One vector is turned by the same rotation once a tick. Each row is the vector after some number of ticks, and that number follows the row.
The counts run from 0 to 326.
-38.9	-18.9	4.0	30.5	-17.3	23.4	-31.7	-2.4	4.1	14.0	24.3	-32.1	-8.9	-12.1	5.8	30.4	-0.6	-29.6	-22.4	-40.5	-13.2	-6.6	13.6	-26.8	-27.3	27.2	-10.6	-18.8	-45.9	-17.7	-10.3	15.8	-28.6	-26.0	9.2	19.0	-2.3	0.7	-51.5	-47.0	27.0	-22.4	-22.5	42.8	-55.3	-35.8	24.4	15.1	15.8	20.7	1.4	12.6	-16.4 -> 245
-19.3	18.7	21.0	-6.6	-13.3	32.8	-27.0	19.6	21.9	5.6	45.5	-40.6	34.4	-41.4	8.6	28.6	-27.7	6.9	11.6	27.6	-13.7	16.6	-26.6	-33.5	-5.7	32.0	20.4	31.4	-48.0	-31.2	-33.4	-19.4	11.1	-12.2	-14.2	-23.3	-29.8	27.7	-1.0	-14.0	6.4	-44.9	14.4	4.8	-46.5	-5.4	-24.4	37.8	11.4	-15.6	11.1	25.7	8.2 -> 49
-21.6	19.3	-5.4	13.6	-35.9	4.7	-11.9	-9.5	-16.3	-14.3	-3.6	-17.8	37.0	-30.3	18.5	22.1	-40.6	-24.3	-4.1	11.0	-4.1	18.0	-16.5	-14.7	-21.5	25.1	36.7	42.8	-31.9	-42.9	-34.3	-15.6	-4.8	-21.4	-11.7	-1.1	-50.9	19.1	1.1	-18.1	-7.4	-29.2	-32.8	9.4	-54.8	-14.9	-48.8	33.7	39.4	3.1	-12.4	2.5	15.0 -> 297
-12.0	-0.5	29.3	17.0	-18.7	27.7	-21.0	13.7	15.8	5.9	40.3	-18.7	1.8	-21.2	10.0	9.2	-30.8	-4.6	-26.9	-25.1	-35.2	-10.9	-8.5	-31.6	-19.4	4.5	37.9	1.9	-67.2	-11.7	-37.5	-7.2	-5.1	13.6	20.6	-10.0	-7.0	9.6	-50.2	-39.3	37.0	-41.4	-30.4	25.1	-45.6	-10.8	-20.7	14.5	19.7	-10.3	14.8	6.4	11.4 -> 74
-20.6	40.4	6.1	1.4	-4.0	23.8	-23.8	-2.7	-11.4	19.6	38.8	-35.1	22.1	-34.2	-0.2	25.8	-17.2	-2.4	2.3	11.7	-4.5	44.2	-7.8	-26.4	13.8	42.8	21.3	16.7	-49.3	-13.9	-38.2	-38.0	-23.6	-26.8	-20.4	6.1	-37.2	38.0	-8.1	2.1	28.1	-30.0	-1.8	6.2	-42.3	-11.0	-14.4	23.9	52.0	9.6	-1.2	7.7	-1.0 -> 313
-55.4	5.7	-21.8	1.0	-25.1	7.6	-25.2	-3.9	-20.3	14.6	17.0	-46.3	7.9	-27.6	11.5	47.0	-17.5	-13.7	-16.6	-5.1	7.3	15.1	25.6	-10.5	-21.3	43.6	-11.5	7.5	-43.6	-13.5	-36.9	10.0	-39.5	-26.8	-6.0	14.4	-34.2	17.3	-24.1	0.6	18.2	-32.9	-3.7	3.8	-62.3	-24.3	21.7	11.4	35.4	4.8	-19.6	10.1	-43.6 -> 150
-18.0	-8.8	-17.8	21.2	-36.0	4.7	4.1	3.7	-23.6	1.9	16.8	-40.1	42.1	-14.9	19.1	12.3	-20.7	-28.2	-41.0	10.3	16.7	29.2	-2.7	-1.4	-34.0	43.7	9.9	24.2	-37.5	-26.5	-13.3	30.5	-8.8	-38.8	-2.7	19.2	-50.9	-1.0	-6.9	-9.4	-9.6	-41.9	-19.1	-13.0	-59.1	6.3	-29.6	21.6	20.8	-11.9	-26.1	29.8	-4.3 -> 285
-18.7	-7.9	-6.0	-4.8	-27.6	-6.3	-33.2	30.6	12.3	-8.2	48.5	-40.1	27.8	-32.7	40.8	13.9	-23.9	-7.6	-38.8	5.6	2.4	9.2	-33.5	-16.2	-10.2	20.5	26.8	-1.5	-40.7	1.0	-6.9	38.1	-16.7	-11.5	-1.3	18.4	-0.9	23.9	-12.2	-7.3	-12.5	-62.8	16.6	-9.8	-37.3	-4.9	-20.5	28.8	13.2	-14.9	7.1	53.8	-30.6 -> 191
-41.5	-5.4	-20.1	30.5	-28.6	25.3	-18.5	3.1	-0.9	-38.3	35.2	-28.4	33.1	-35.7	39.3	13.3	-30.9	-41.2	-12.1	-1.1	15.8	12.9	-24.4	19.6	-26.5	15.3	40.4	24.2	-27.8	-22.9	-15.9	-5.1	6.0	-15.3	-7.6	33.1	-32.8	21.4	-2.2	-25.8	-3.4	-36.5	-11.8	-3.3	-40.5	-9.3	-51.8	25.5	3.5	-5.2	2.1	17.9	1.9 -> 24
-27.6	48.1	3.5	-10.8	-7.1	17.2	-34.1	-13.9	-6.9	15.4	21.1	-40.6	23.4	-39.3	8.3	43.9	-17.7	-2.3	6.7	10.4	-0.2	31.9	-11.2	-31.3	17.9	45.2	23.0	3.4	-49.9	-17.5	-32.2	-27.3	-36.6	-30.2	-24.4	7.9	-33.7	29.5	-14.9	6.4	18.2	-28.8	5.5	9.3	-33.5	-17.8	0.2	22.9	53.6	23.1	-7.5	22.7	-20.2 -> 312
-15.6	-0.9	8.6	35.6	-17.0	14.7	-15.6	-5.7	-3.6	-1.4	30.2	-40.9	34.2	-18.6	3.1	3.2	12.1	-24.7	-47.6	-24.8	3.9	32.7	-18.6	-12.0	-18.5	32.0	8.4	-16.5	-42.2	-18.1	18.6	17.8	-14.1	-55.5	6.7	47.0	-23.9	-11.9	-30.3	-48.3	13.4	-34.6	-17.3	20.5	-33.1	-2.2	-26.6	21.3	-14.1	13.6	-26.2	46.8	-2.8 -> 106
-25.2	2.0	-14.3	11.1	-31.7	12.1	-2.1	-3.4	-19.7	-9.4	15.2	-35.5	51.0	-22.6	11.7	21.0	-15.5	-24.5	-40.7	15.5	18.7	33.6	-4.9	0.2	-28.8	36.6	13.5	20.2	-34.8	-30.4	-16.5	10.8	-13.1	-41.7	0.4	30.4	-47.1	-14.0	-11.1	-16.2	2.2	-43.3	-17.4	-11.9	-50.8	20.0	-32.1	22.4	-4.4	-4.2	-33.6	38.7	-10.6 -> 284
-31.6	-0.2	25.9	-2.8	-20.5	20.1	-42.2	3.0	17.8	-8.6	19.7	-21.0	5.8	-31.0	12.5	34.4	-24.8	-0.3	-18.7	-25.2	-32.6	-19.9	-9.3	-49.4	-13.1	7.1	38.6	-4.3	-57.8	-13.2	-24.0	-2.1	-21.6	10.0	17.6	-3.0	8.9	6.0	-54.5	-45.1	29.6	-41.3	-22.5	37.1	-40.7	-26.0	1.0	21.9	9.4	6.9	13.7	14.1	-9.1 -> 72
16.1	27.5	35.5	28.4	0.8	18.1	-13.6	17.4	17.3	40.9	34.8	-45.3	0.7	-23.7	8.0	17.2	-31.5	-14.0	-12.2	3.2	-23.5	11.5	-39.6	-49.3	-3.6	31.3	10.9	0.5	-55.6	-28.1	-17.5	5.5	-3.5	-44.1	-2.3	-29.0	-24.7	13.6	-27.0	-20.5	3.0	-25.1	5.5	21.5	-38.7	-31.4	-14.2	29.2	42.0	5.9	12.6	28.3	14.4 -> 219
-41.3	-12.4	-25.0	18.5	-35.0	4.4	-28.4	2.1	6.8	-37.7	18.3	-25.0	18.7	-43.0	53.4	31.5	-37.9	-38.8	-5.8	5.3	13.1	-11.8	-34.6	2.9	-28.8	8.4	34.9	16.1	-24.6	-26.5	-17.3	24.0	-10.0	-18.4	-3.6	17.2	-18.3	14.7	-6.3	-22.7	-19.1	-39.2	-6.0	-4.1	-45.4	-21.6	-27.5	29.2	14.9	3.6	7.9	32.9	-22.5 -> 26
-44.5	7.0	18.4	-3.7	-1.9	42.6	-52.2	5.9	3.1	-6.6	14.3	-49.4	10.5	-18.5	2.8	30.8	-7.4	5.4	-26.0	-8.9	-11.8	2.8	0.0	-56.4	-12.5	41.9	20.3	3.5	-35.0	-11.8	-22.5	-8.8	-17.8	-9.6	-2.2	7.7	21.1	21.0	-44.6	-24.9	34.8	-42.7	2.9	35.7	-46.9	-44.0	-0.6	17.0	7.6	14.0	-0.6	17.3	-8.6 -> 64
4.3	5.6	-5.3	17.1	-31.6	28.6	9.1	-23.3	5.9	12.2	43.6	-22.2	18.9	-21.3	8.2	32.5	14.4	-46.7	-16.3	-22.7	3.7	10.9	-12.3	4.5	-13.0	20.7	12.4	-23.4	-63.5	-20.4	-4.7	-4.8	-19.7	-31.4	-10.2	28.2	-35.5	-30.1	-36.0	-39.8	31.3	-13.7	-26.3	8.1	-46.9	43.7	-12.8	19.2	15.8	23.3	-1.9	40.7	-8.0 -> 263
2.4	19.1	34.8	29.0	5.7	27.8	-19.4	15.3	15.9	36.4	44.2	-47.1	4.5	-24.3	0.1	16.2	-13.2	-6.5	-0.3	0.5	-23.4	21.7	-25.8	-49.0	-2.6	32.2	2.6	-0.9	-57.9	-28.1	-13.2	-3.3	-3.2	-38.4	-10.3	-23.0	-24.0	26.3	-12.6	-31.8	11.8	-20.1	3.7	35.8	-39.6	-31.2	-7.3	33.8	35.1	7.2	15.2	29.9	25.7 -> 223
-0.4	23.6	1.8	21.2	-11.6	39.8	-22.1	9.6	5.5	5.6	30.4	-46.2	21.8	-21.4	26.0	28.5	-26.0	-30.1	5.7	27.5	7.0	9.5	-38.1	-28.6	-7.1	39.2	29.8	20.8	-35.1	-33.5	-34.0	-11.9	8.6	-28.4	-34.7	-15.3	-26.8	33.3	2.1	-4.5	0.7	-22.5	14.5	-2.3	-48.4	-15.9	-35.2	26.5	41.8	6.5	14.6	34.7	18.6 -> 41
-18.6	22.4	-6.0	0.4	-13.2	28.0	-39.0	0.4	15.4	-6.0	19.4	-43.5	27.0	-32.0	25.7	48.9	-19.0	-21.1	18.6	31.5	7.0	1.7	-46.1	-40.0	3.8	35.9	27.5	5.8	-28.7	-33.4	-19.8	-6.9	-10.7	-25.3	-32.8	-11.3	-8.9	26.9	-0.3	-10.5	-4.3	-27.2	21.1	13.0	-51.3	-24.3	-14.9	41.1	28.6	23.2	17.1	42.4	-12.0 -> 43
-22.7	16.3	12.1	18.4	-2.5	32.5	-39.0	7.0	-0.5	-31.5	16.9	-47.6	36.2	-24.5	25.9	6.4	-21.3	-20.3	-29.0	-0.2	6.5	12.9	-43.4	-38.4	-12.8	26.8	52.3	10.4	-20.6	-17.4	-9.4	3.1	-0.5	-37.1	-4.0	26.4	9.3	21.9	-24.5	-28.0	0.9	-44.2	2.2	12.7	-27.9	-30.8	-51.8	22.8	-6.1	7.5	-1.6	32.4	10.7 -> 201
-33.1	-16.3	-29.9	12.9	-35.4	-6.1	-9.6	7.1	8.2	12.4	66.3	-23.9	19.5	-44.5	33.1	23.0	-15.0	-25.5	-6.5	-18.3	5.3	19.3	-2.0	28.8	-8.9	15.9	4.1	-4.1	-54.9	-1.5	-9.3	23.8	-24.9	-20.2	-7.5	32.3	-45.9	14.6	-8.8	-12.1	-5.7	-41.2	-3.9	-11.2	-42.1	13.6	-2.5	22.6	29.8	-9.8	3.9	32.5	-42.9 -> 9
-16.2	34.2	7.9	-1.0	-2.0	42.5	-33.8	-1.7	13.1	-11.9	24.9	-42.2	31.3	-39.7	19.3	40.9	-15.8	-11.7	17.2	30.8	0.3	10.6	-37.8	-36.1	3.7	37.2	33.7	17.8	-37.0	-36.6	-25.5	-30.2	0.4	-27.4	-33.4	-6.4	-19.8	21.5	0.5	-13.9	8.7	-28.4	22.1	11.0	-38.0	-14.5	-30.8	37.7	16.2	13.4	14.1	36.8	7.8 -> 44
-66.9	8.7	-22.7	5.8	-17.6	32.8	-35.9	-14.7	-18.0	-14.7	10.6	-36.1	9.9	-32.4	9.7	42.0	-8.2	-23.1	-6.7	-13.8	9.1	13.0	29.1	-10.8	-15.8	38.9	14.8	3.4	-32.8	-13.0	-30.8	-20.0	-31.0	-14.7	-13.2	38.1	-18.5	21.1	-27.3	-12.4	34.3	-27.2	-15.6	15.8	-54.0	-27.6	2.5	10.0	25.6	17.6	-14.8	-6.2	-28.2 -> 155
-11.5	41.7	-1.6	-12.7	-24.5	-7.1	-20.8	-12.2	-5.2	17.7	6.7	-33.0	16.8	-38.4	24.0	48.1	-37.1	-10.3	-3.3	18.1	-6.0	14.6	-18.3	-31.2	7.6	30.6	27.3	10.0	-48.5	-22.0	-39.2	1.2	-38.7	-21.9	-13.4	-14.0	-35.6	16.9	-18.7	5.8	3.5	-32.8	0.8	-5.3	-43.0	-5.8	1.1	29.0	61.0	12.1	-10.6	20.2	-29.0 -> 307
-11.0	-9.4	23.5	4.5	-30.5	11.5	-28.1	8.0	17.0	18.4	36.0	-15.7	-3.3	-19.8	20.9	19.4	-34.9	-7.7	-28.0	-27.7	-33.9	-21.1	-9.9	-37.9	-20.8	8.9	33.1	-7.4	-70.0	-7.4	-28.6	11.6	-18.1	14.2	21.9	-13.8	0.5	8.5	-54.0	-36.6	22.3	-41.4	-28.2	26.3	-48.1	-16.1	-0.8	17.1	33.3	-7.9	24.3	12.6	-5.1 -> 75
6.8	21.4	-6.2	27.1	-14.9	30.0	-6.7	6.5	-1.8	6.9	25.8	-49.4	15.8	-20.8	40.2	22.8	-37.4	-44.2	-11.3	22.9	11.2	1.2	-44.1	-17.4	-17.1	36.6	34.9	15.5	-37.1	-31.4	-36.8	-4.5	-2.3	-28.2	-25.8	-6.7	-29.9	19.3	-7.8	-2.3	-3.4	-23.3	15.0	-11.7	-47.7	-5.4	-40.9	23.7	45.4	0.2	8.6	26.5	11.2 -> 37
-37.8	-11.3	-22.4	11.8	-42.3	-7.3	-19.1	-2.8	15.0	11.8	66.4	-7.9	15.2	-52.6	33.4	26.7	-8.6	-21.5	11.7	-25.6	-2.8	20.3	-1.1	24.0	-0.4	3.0	7.7	-6.2	-62.4	-5.2	-7.6	10.9	-25.2	-14.0	-3.2	26.8	-45.1	22.3	2.2	-19.8	-1.0	-40.1	-12.2	5.5	-42.1	15.7	3.4	27.6	39.3	-2.5	15.1	27.9	-35.3 -> 5
-58.1	15.2	-14.2	-1.1	-13.9	24.0	-22.7	-16.9	-18.4	-5.3	15.5	-55.4	16.6	-33.9	4.1	44.5	-16.8	-16.3	-13.5	-6.5	7.1	26.2	25.0	-11.7	-18.1	43.3	2.6	8.8	-46.3	-12.8	-34.0	-17.0	-28.7	-23.8	-10.0	27.8	-34.6	7.1	-32.1	-8.8	33.7	-30.6	-5.0	5.1	-55.6	-18.2	12.5	7.8	21.4	8.4	-22.2	7.5	-41.7 -> 151
17.6	-0.3	16.8	26.5	-22.3	18.8	-18.9	8.6	8.8	34.8	58.1	-20.5	-12.2	-1.6	12.1	14.3	-1.9	-28.1	-24.4	-28.5	-20.7	-3.6	-17.9	-34.0	-3.0	23.4	23.0	-29.4	-71.1	-6.5	-11.0	6.8	-24.2	-10.7	2.6	4.2	-5.9	8.6	-42.8	-30.5	30.4	-28.7	-26.0	26.0	-47.6	0.9	-6.8	18.7	52.0	12.9	26.7	27.3	4.9 -> 83
-42.1	1.1	-26.9	21.9	-14.4	24.2	-20.6	-6.2	-9.1	-16.3	44.9	-49.0	31.3	-35.5	30.1	22.5	-2.7	-31.2	-19.5	-8.9	27.3	31.7	-6.7	17.9	-13.0	32.4	20.6	-6.3	-35.9	-2.4	-5.1	1.8	-24.6	-37.4	-15.9	61.2	-28.3	13.8	-15.6	-9.8	16.1	-37.4	5.1	-13.9	-36.6	4.2	-23.0	16.3	-1.4	7.3	-13.1	37.9	-34.7 -> 15
-1.5	-22.2	13.7	18.9	-33.2	8.3	-18.1	14.6	28.1	18.9	70.1	-1.0	23.4	-33.7	9.4	0.4	9.1	-7.3	-17.2	-30.2	-21.4	23.5	-21.2	-6.6	-8.2	7.5	8.0	-14.0	-70.6	-13.4	15.6	21.4	-6.3	-17.1	12.7	13.8	-29.6	6.3	-11.9	-47.0	7.7	-43.5	-33.8	31.5	-41.7	18.9	-13.3	35.8	7.3	-8.4	16.9	45.7	7.4 -> 95
-10.0	-20.0	3.2	35.4	-24.7	-7.5	-14.3	9.2	2.2	19.3	40.7	-33.9	20.4	-12.2	13.9	4.9	-0.5	-25.2	-47.4	-28.7	-2.8	20.3	-17.8	-13.8	-22.8	28.1	-3.8	-18.1	-46.2	-12.4	20.3	53.5	-17.1	-42.6	10.8	28.2	-24.3	-2.9	-21.0	-34.2	-11.9	-43.9	-17.9	19.8	-46.2	-4.3	-5.7	26.3	9.6	4.7	-8.8	56.2	-11.4 -> 104
2.2	-18.6	14.8	24.8	-31.1	18.5	-26.7	14.0	23.3	21.2	72.7	-2.8	14.0	-16.7	7.8	5.7	19.0	-14.6	-5.3	-30.1	-23.2	14.4	-17.2	-16.4	-1.6	15.0	15.2	-20.1	-68.3	-11.7	11.3	7.7	-7.6	-12.6	4.5	12.8	-18.9	21.5	-11.6	-48.2	14.8	-33.3	-28.2	42.5	-43.4	6.3	-18.4	35.1	28.3	11.1	25.1	42.1	14.4 -> 91
-25.1	14.4	-2.7	20.6	-21.4	19.0	-3.7	-8.7	3.4	24.2	30.8	-28.3	26.8	-41.1	-3.7	30.4	-8.9	-16.9	26.4	5.6	-3.9	39.9	-2.1	-7.8	-8.4	34.0	-11.6	24.1	-45.4	-42.1	-15.9	-17.4	-3.7	-43.0	-16.6	-9.7	-71.4	18.6	18.0	-26.0	2.5	-12.6	-16.4	24.3	-60.4	-12.6	-4.2	36.6	38.2	5.6	-8.9	11.2	5.1 -> 136
